rotation ticks, each row followed by its count of ticks
The counts run from 0 to 157.
[169 127 127 147  89 175 135 144 155 103  96 153 145]	144
[130 161 161 123  64 155 150 142 118 124 106  96 134]	4
[151 158 148 151 108 156 146 123 100  89  69 126 140]	68
[164 160  86 155  95 165 161 117 133 138 123 137 132]	103
[139 173 180 111 110 139 134 127  96 116  84 107 116]	5
[157 167 131 102 153 140 138  98 154 101  86  92 143]	74
[147 185 153  95 134 129 139 121 109 112  79 104 121]	10
[131 174 112 113  87 141 161 102 154 145 134  77 128]	21
[125 168 168  96 127 143 137 123 110 101  82  97 117]	1
[154 161  79 127 175 152 150 112 124 121  94 120 122]	110
[135 187 115  80 142 138 145 101 139 128 109  86 113]	20
[138 125  67 131 148 171 148 115 162 114 107 118 131]	120
[158 166  69 129 127 150 156 103 160 130 127 108 134]	102
[132 170 126 129  72 148 157 124 138 151 127  91 124]	17
[133 151 132 149 117 148 160 116  78 111  73 118 124]	50
[127 162 111 159  95 150 174 119  92 126  94 121 124]	45
[154 148  98 154 147 158 146 129  88 113  74 159 129]	118
[128 169 124 145 121 151 167 116  77 133  88 116 115]	41
[167 175  90 114 154 150 144 105 161 127 118 110 130]	97
[144 122  94 135 121 181 149 126 181 113 105 124 150]	134
[165 171  90 125 123 142 142 108 179 126 129 105 136]	93
[150 141  86 167 101 163 160 133 111 119 101 147 136]	117
[127 156  89 109 156 151 158  95 116 116  93  89 125]	47
[123 157  79 129 107 164 167 105 131 134 123  85 124]	39
[140 179 124 139 126 132 159 113  67 144  91 124 110]	32
[119 138  99 125 136 159 163 101 141 109 103  82 138]	52
[175 148 147 149 104 161 127 151 133 111  80 169 144]	149
[167 168  83 142 110 157 158 115 161 141 131 110 140]	98
[173 190 129 115 156 131 130 116 127 104  87 124 131]	87
[166 176  87 115 167 138 145 108 128 121 106 120 118]	101
[169 149  96 113 138 157 124 122 195 119 117 129 134]	156
[175 158 122 111 174 150 114 139 153 110  98 142 131]	155
[142 134  79 161 104 177 164 125 141 119 105 132 143]	121
[167 178 106 116 144 145 142 107 173 116 111  98 138]	88
[153 114  93 125 146 177 144 124 182  98 106 117 155]	138
[126 161 176 126  92 148 151 137  97 123  83 119 117]	0
[168 181 102 154  85 152 150 131 146 137 122 129 135]	94
[156 181  97 139 167 134 128 114 112 124  92 130 124]	105
[161 119 105 148  96 177 141 136 165 105 102 138 137]	139
[164 165 150 129 128 139 133 114 110  97  62 120 135]	73
[142 118  96 151  97 178 147 127 153 113 108 138 140]	130
[127 156 130 134 143 146 152 119  90  97  62 124 131]	55
[136 151 133 117 153 144 145 104 116  94  59 109 128]	60
[137 148 135 148 119 157 158 115  85  99  69 127 131]	59
[128 166 132 110  82 150 159 110 148 134 127  79 120]	12
[160 134 114 133 172 158 129 129 122  92  68 149 135]	132
[172 149 113 102 155 162 117 129 179 106 102 127 140]	151
[163 133 135 126 162 151 124 132 142  91  70 148 135]	141
[173 177  98 163  91 148 158 126 119 137 106 148 133]	99
[161 131 117 114 173 157 122 126 145  90  85 133 138]	137
[121 167 106 116 162 139 157  98 100 111  83 105 124]	42
[146 148  60 136 144 159 160 103 152 124 122 108 133]	111
[147 129  96 110 165 174 144 116 160  95  93 123 141]	133
[141 121  77 144 123 182 165 107 162 116 115 131 144]	125
[151 136  99 168 123 158 154 130 100 115  80 157 129]	122
[145 181 130 139  94 132 153 125  94 140 101 117 112]	27
[135 130 120 161  95 161 166 118  96 108  75 121 135]	54
[168 181 125 111 159 137 134 107 153 103  95 103 131]	83
[123 152 147  86 126 145 139 116 148 113  99  70 123]	2
[161 138 107 117 109 169 131 138 198 116 118 133 146]	152
[159 135 113 110 157 163 122 120 174  92 101 127 143]	142
[109 154  87 149  95 167 182 104 130 130 112  96 132]	44
[158 133 105 111 136 170 139 125 188 110 108 125 139]	147
[152 165  93 136 170 148 140 115 115 115  77 144 111]	114
[173 146 116 156  94 163 132 146 157 123 107 152 139]	153
[121 148 104 110 157 156 157 100 134  94  80  92 135]	56
[151 143  73 123 165 150 151 103 143 120 104 120 129]	115
[147 197 156 114 108 134 139 127  98 123  86 109 116]	14
[142 126  97 168 101 182 152 130 121 117  95 152 139]	126
[149 197 154 136  80 141 160 137 103 134 102 115 127]	18
[178 155 130 129 154 147 112 142 138 101  82 153 127]	150
[122 152 142 100  74 165 154 120 158 123 110  80 133]	3
